0: [118 129 131 150  99 121 132 120 104 116 124 169 139 140 142 128 122 135
 128]
1: [114 103 134 143 111 107 137 101 126 124 152  98 128 164 151 137 133 163
 131]
2: [ 97 119 129 123 134 116 106  80 102 121  95  87 124 135  92  85 150  94
 125]
3: [ 87 110 140 162 123  97 134  88  94 104 136  98 123 166 131 140 166 138
 116]
4: [141 153 137 104 116 118 139 138 129 133 113 119 121 120 125 136 101 164
 142]
5: [137 129 122 123 156 153 136 142 142 151 127 148 132  84 130 144 134  94
 132]
6: [134 112 114 134 106 114 139 117 138 128 151 118 127 143 150 124 125 166
 136]
7: [137 130 130 152 123 117 161 146 115 136 126 199 139  94 156 151 136 126
 132]
8: [165 131 115 131 161 150 121 166 149 148 127 124 137  68 116 100 156 104
 129]
9: [164 125  99 130 135 109 113 105 126 138  94 113 138  64  91  32 160 103
 144]
10: [153  94  96 129 118 155 127 136 186 145 175 115 124 138 157 130 107 173
 122]
11: [138 136 106 116 122 135 162 143 157 122 134 134 107 122 106 146 106 159
 123]
12: [ 85  93 102 136 160 150 151  85 169 126 152 107 101 140 125 185 145 127
 119]
13: [126 133 147 125 113 126 122 151 123 120 136 125 129 154 137 144 116 149
 131]
14: [114 118 128 132 124 153  84 133 116 104 126 110 127 161  92  84 129 105
 101]
15: [123 135 100 149 125 138 133 127 131 106  99 183 107  89  74  94 146  87
 104]
16: [159 161 128  65 140 117 125 128 127 149  89 104 134 116 118 114  71 136
 160]
17: [118 110  86 109 155 149 130  88 171 142 130 102 112 125 111 125 106 125
 131]
18: [ 89 126 124 143 116 111 144  90 104  97 120 138 116 153 115 149 138 129
 119]
19: [134 120 117 116 153 128 131 128 137 134 114 101 118 109 105 118 139 115
 129]
20: [119 153 166 121 159 162 122 181 114 133 122 163 143 125 139 182 128  87
 126]
21: [136 161 116 120 135 153 139 156 131 124  98 193 121  91  90 135 112  83
 116]
22: [128 145 152 135 105  95 115 120  76 116 112 145 148 140 134 105 126 123
 134]
23: [137  89 121 139 129 139 138 140 166 153 180 129 144 141 199 160 120 175
 140]
24: [163 135 118 130 154 165 106 184 137 147 108 165 132  68 106  92 146  63
 118]
25: [114 129 105 130 133 107 167  89 134 116 117 127 104 118 108 156 134 141
 125]
26: [132 158 159  98 109  59 142  95  77 131  85  91 132 132 124 121 120 152
 170]
27: [ 73 115 178 158 126 129 123 130  98 108 153 127 141 189 166 192 152 130
 117]
28: [164 163 127 142  89 121 152 206 129 103 121 184 121 110 112 132 118 158
 103]
29: [151 112  90 111 169 169 107 127 179 154 135  93 130  98 121  93 132 109
 131]
30: [ 98 104 166 144 168 166 104 155 125 143 168 115 171 161 192 181 159 108
 129]
31: [173 130  91 121 143 141 149 133 169 154 133 149 115  68 128 127 133 128
 130]
32: [119 110 133 142 118 111 124 100 123 125 150 104 134 159 151 124 135 155
 130]
33: [ 61 108 136 183 117 124 115 107  86  74 136 140 122 181 103 120 182  91
  85]
34: [124 124  77 113 130 140 116 100 155 108 110  96  87 125  55  84 115 116
 101]
35: [113 129 124 144  92 129 123 148 126  90 135 123 102 172  92 107 123 146
  95]
36: [127 138 150 123 114 121 121 151 119 122 141 122 136 158 148 140 112 152
 132]
37: [121 161 116 137  93  72 159  80  81 107  89 173 129 121 118 120 112 131
 139]
38: [140 138 143 118 127 107 132 118 112 142 114 123 138 110 144 125 129 133
 148]
39: [114 131 132 117 133 134 132  97 127 140 114 149 132 117 129 149 131  99
 138]
40: [102 121 145 124 140 126 115  89 113 130 128  99 137 158 132 128 132 116
 141]
41: [127 120  82 112 120 145 116 105 153 116 111 103  82 111  58  81 117 108
 105]
42: [124 143 136 122 139 119 147 144 119 114 113 122 113 127 108 147 129 131
 119]
43: [123 140  98 131 119  86 174  76 135 116 110 124  96 102  99 129 128 156
 128]
44: [110 114 159 130 111 115  88 114  96 125 143  88 162 188 162 102 122 134
 136]
45: [141 155 142 130 148 119 152 153 110 130 100 162 129  83 124 146 149 110
 131]
46: [120 133 130  92 155 125 116 101 135 139 117  71 132 145 129 134 115 137
 153]
47: [131 129 103 137 126 180 126 154 142 125 125 207 122 111 112 135 112  82
 105]
48: [124 118 119  82 190 160 131 107 166 173 125 103 139 111 151 165 109 106
 162]
49: [ 91 123  96 132 127 104 168  33 123 117 111 148 104 129 111 153 124 115
 132]
50: [123 105 169 113 150 135  98 132 135 155 171  62 167 171 201 155 133 163
 155]
51: [119 136 167 140 111 115 102 149  88 110 132 118 143 168 140 121 132 136
 116]
52: [134 131 137  80 164 143 123 137 153 157 126  88 135 122 134 152  99 142
 159]
53: [122 153 114 127  97 101 159 109 118 102 115 145 109 134 100 137  97 148
 126]
54: [156 134 138 102 191 160 136 180 154 175 122 125 150  83 152 155 136 100
 150]
55: [ 99 154 156 125 109 144 110 139  94  99 111 161 120 156 102 148 101  98
 105]
56: [161 166 149 133  76 111 132 178 108 103 122 155 120 136 119 109 104 164
 108]
57: [163 120  98 150 125 137 102 147 114 135 115 166 153  86 119  38 143  79
 116]

[155 104 102 119 122 155 130 138 189 149 179 114 119 140 161 143  96 182
 129] 10 23 6 11 13
[114 144 142 118 124 124 141 116 114 119 114 125 120 134 118 141 120 128
 131] 42 39 38 13 4
[138  98  82 131 154 155 146 120 188 153 144 138 112  80 130 142 132 128
 133] 31 5 17 29 19
[120 120 112  99 148 149 136 108 163 147 127 104 115 116 115 144 108 123
 142] 17 19 52 46 48
[138 165 148 101 118  61 139  96  76 130  80  89 139 126 121 115 120 152
 167] 26 38 22 4 16
[117 149 162 125 145 158 124 181 118 123 121 160 134 130 124 171 128  94
 120] 20 55 45 42 5
[131 124 111 109 147 128 128 104 129 135 110 106 127 107 104 105 140 100
 140] 19 39 2 38 17
[ 85 113 188 131 132 127 111 132  97 119 152 106 154 200 180 180 132 138
 137] 27 30 44 51 50
[128 126 125  78 189 154 130 105 159 174 119 100 141 107 152 167 110 113
 163] 48 52 46 54 5
[119 132 142 117 129 159  83 150 118 113 121 105 130 155 103  92 123 108
 108] 14 51 35 13 19
[126 122 125  82 186 154 127 106 162 173 121 104 141 111 150 163 107 106
 163] 48 52 46 54 17
[137 138 151 102 136 179  48 175 115 118 107 103 137 139  90  57 124  80
 114] 14 24 57 19 2
[ 89 102 136 161 124 104 134 100 106 107 144 100 121 171 138 144 165 150
 118] 3 1 32 18 40
[118 102 175 117 154 138 105 138 132 160 168  77 166 164 201 161 134 149
 154] 50 30 23 44 36
[122 136 124 136  99 126 129 146 133 105 138 120 109 166 109 121 109 164
 106] 35 13 36 6 11
[161 117 103 155 109 143  99 147 127 138 126 167 149  88 125  46 144  92
 118] 57 24 8 9 15
[ 90 118 156 134 158 120  99 111  91 135 120  86 155 149 139 120 164  86
 138] 40 2 44 3 51
[148 158 133  78 125 116 118 131 123 140  94 116 122 123 107 111  85 126
 147] 16 4 38 46 19
[123 126 125 125 114 156  85 142 121 108 120 114 118 155  93  84 125 105
 102] 14 35 41 19 2
[150  96  93 125 137 165 133 143 196 155 179 117 127 128 166 139 108 171
 128] 10 23 6 11 17
[ 99 138 155 126  96 146 111 149 101  95 119 156 115 173 104 144 105 104
 101] 55 35 51 13 0
[190 119  85 129 133 151 144 168 188 157 154 135 126  73 146  93 119 162
 127] 31 10 8 29 11
[158 118  90 128 143 140 150 125 168 150 129 151 114  74 126 127 135 124
 127] 31 5 8 19 11
[111 161 134 138  89  74 150  87  76 109  89 167 121 116 105 120 120 126
 135] 37 53 22 0 18
[157 100  93 116 137 160 133 143 199 146 180 110 123 138 163 141  96 181
 127] 10 23 6 11 17
[131 167 160  98 111  56 140  95  72 133  87  88 139 137 126 116 122 151
 169] 26 38 22 4 37
[165 150 122 115  85 125 107 163 134 121 138 148 143 149 135  82  76 164
 127] 56 36 13 4 6
[139 162 156  92 112  61 137 100  81 128  86  91 137 131 125 123 116 151
 170] 26 38 4 22 16
[104  94 106 178 113 154 138 134 149  95 165 140 106 147 119 125 162 134
  78] 35 18 6 33 32
[157 166 127  73 125 118 119 129 121 142  90 117 127 115 108 106  80 130
 148] 16 4 38 52 46
[156 128 125  87 141 112 140 114 161 177 143 106 151 112 185 163  82 168
 183] 52 48 23 4 38
[137 134 172  93 132 130  66 152 112 142 129  49 160 174 148  85 120 141
 140] 44 51 46 50 36
[113 131 171 145 104 126 105 158  88 113 129 133 144 164 142 127 141 139
 124] 51 36 13 22 0
[121 118 108 148 107 152 129 144 151 101 146 142  92 143 100 133 126 132
  91] 35 11 42 13 14
[161 133 121 129 149 161 117 186 136 145 102 172 131  68  99  89 150  69
 118] 24 8 21 57 5
[110 124 136 150  78 145 120 171 134  81 159 140 114 200 112 137 113 167
  89] 35 13 36 51 56
[144 145 143 116 144 116 133 132 110 144 114 126 148 110 141 122 131 124
 148] 38 4 45 39 19
[151 158 130  77 126 113 115 117 123 144  98 112 127 126 120 111  83 129
 155] 16 4 38 46 52
[169 136 117 133 145 161 114 185 137 145 106 173 133  60 102  87 145  70
 110] 24 8 57 21 5
[145 101  97 125 121 155 136 145 190 139 173 120 122 138 158 138 104 177
 128] 10 23 6 11 13
[ 97 125 180 139  94 118 103 147  88 106 146 115 145 196 151 145 120 144
 123] 51 36 44 27 13
[167 143 103 133 123 107 162 135 140 138 115 164 119  78 117 115 117 145
 141] 31 11 45 4 7
[104 153 150 117 131 144 112 148 105 106 112 152 133 154 110 144 105 104
 110] 55 42 13 51 20
[ 86 107  89 117 120 134 168  86 188 101 157 113  78 168 108 190  98 180
 122] 12 25 11 17 1
[131 150 137 127 147 112 151 129 110 128  94 152 122  88 107 140 153 102
 129] 45 42 39 5 38
[159 158 157 107 136 100 117 149 106 143 102  91 144 103 125  99 134 135
 155] 38 4 16 19 26
[155 158 127  72 133 122 120 130 128 143  95 111 125 119 114 116  80 127
 152] 16 4 52 38 46
[145 102  96 106 166 171 103 124 175 155 142  91 126 106 121 104 133  97
 124] 29 17 19 8 5
[161  97  87 119 129 163 128 137 197 148 178 113 117 132 157 138  96 175
 126] 10 23 6 11 17
[117  97 169 124 147 132  97 130 134 152 171  78 159 169 201 160 137 156
 151] 50 30 23 32 44
[120 120 134  83 180 155 123 105 147 172 122 104 138 115 142 163 113  94
 155] 48 52 46 39 5
[134 107 162 115 151 136 104 141 138 160 168  75 163 159 198 151 134 158
 152] 50 23 30 36 32
[156 114 107 154 118 139  95 147 112 134 116 171 151  83 112  39 150  70
 120] 57 24 9 15 8
[120 156 112 139  89  71 162  77  86 113  89 172 117 112 102 116 115 120
 138] 37 53 43 22 49
[ 76 115 101 158 154 114 182  59 115 118 106 185 113  98 111 174 165  85
 124] 49 25 18 39 43
[127 120 148 117 183 184  66 165 119 149 113 122 158 112 111  90 159  33
 116] 24 8 5 14 57
[133 107  68 150 132 143 161 104 154 121 118 182  96  67  85 109 152  84
 107] 15 31 47 21 5
[147  99  98 127 129 158 126 135 193 147 176 115 122 133 155 138 104 176
 125] 10 23 6 11 17
[125 121 129 126 121 152  84 147 119 110 123 107 125 158  98  83 129 104
  98] 14 35 51 19 2
[109 117 184 138 151 159  91 193 121 129 155 111 152 178 167 166 145 122
 114] 30 27 51 36 13
[134 153 138 131 141 119 151 143 108 129  91 164 120  82 109 137 149 104
 128] 45 21 42 5 39
[130 126 137 167  80  99 136 124 109 105 134 149 129 141 137 114 145 159
 120] 0 6 22 32 13
[ 92 124 149 137 149 117 127  93  98 127 117 120 147 141 142 149 155 104
 139] 40 39 18 3 38
[127 120 112  88 189 159 130 111 167 163 129 115 137 112 145 168 108 102
 152] 48 52 5 17 54
[153 100  97 116 136 160 135 134 195 152 176 113 127 131 162 145 102 171
 133] 10 23 6 11 17
[120 105  86 168 122 164 139 134 164 114 147 191 104 106 108 131 148 100
  99] 47 15 5 21 31
[122 134 128 136 121 116 148 134 121 119 119 148 122 128 118 145 139 134
 127] 42 0 13 25 39
[125 164 156 133 141 155 133 172 107 124 113 171 140 120 131 163 130  96
 118] 20 45 21 55 5
[136 134 101 140 125 176 132 164 150 121 121 220 123  98 105 128 114  87
 103] 47 21 15 24 5
[153 138 144 112 186 149 142 168 151 174 122 140 147  76 160 169 146 108
 147] 54 5 45 8 20
[ 99 145 153 126 117 140 106 145  94  98 113 156 133 162 111 132 113  97
 110] 55 51 0 22 13
[129 117  80 144 135 135 154 100 148 126 110 167 101  74  92 114 147  97
 115] 15 31 25 5 19
[112 158 132 135  78  71 154  88  73 102  87 168 121 139 107 124 113 128
 133] 37 53 22 18 0
[151  97  97 131 121 155 125 134 189 146 185 117 118 133 163 133 105 177
 125] 10 23 6 11 17
[165 122  88 121 152 136 156 138 168 151 126 149 121  72 126 128 129 127
 130] 31 5 8 19 11
[123 154 163 123 146 153 125 183 112 129 113 165 135 123 127 166 127  91
 119] 20 45 5 55 21
[150 134 135 112 194 159 132 163 160 175 123 131 149  76 156 158 147  98
 145] 54 5 8 48 31
[112 129 132 147  80 125 129 137 123  93 144 124  99 177 110 133 119 164
 106] 35 13 36 53 1
[ 85 100 144 165 116 102 132 100 106 106 146 105 118 169 143 149 161 154
 118] 3 1 32 18 27
[157 161 129  76 130 125 119 129 125 146  91 116 123 114 108 103  82 119
 150] 16 4 38 19 52
[152  94  91 124 131 153 140 134 199 151 183 114 122 137 169 148  98 189
 132] 10 23 6 11 17
[136 131 123 135 100 104 143 117 135 115 149 125 126 151 145 137 110 188
 125] 6 1 32 36 13
[126 117  70 148 130 122 165  82 148 118 110 175  98  78  88 121 144 104
 115] 15 25 43 49 31
[125 118  75 149 138 133 160 102 150 120 115 172 102  74  92 119 152  99
 106] 15 31 25 5 21
[140 132 132 118 117 111 113 108 111 138 122 117 147 133 143  94 116 121
 144] 38 22 40 32 6
[114 126 174 162 158 168  96 189  95 125 131 144 151 121 135 132 196  63
 106] 20 30 24 5 45
[117 135 129 113 138 133 139 103 126 144 116 147 136 110 129 148 124 100
 139] 39 5 38 19 42
[ 86 111 156 136 139 124 101  87  91 135 122 126 145 140 143 139 157  80
 143] 40 39 2 3 18
[152  98  98 120 129 155 125 139 194 146 183 114 123 137 160 141  99 176
 129] 10 23 6 11 17
[105 128 167 108 132 142  63 149 100 117 114  51 129 173 100  87 142 104
 121] 14 2 44 51 40
[115 128 122 135 127  94 179  91 123 131 118 149 107 102 132 161 144 146
 137] 25 43 49 18 39
[112 136 172 145 107 115 107 151  86 107 135 124 141 166 144 123 144 138
 120] 51 36 13 22 44
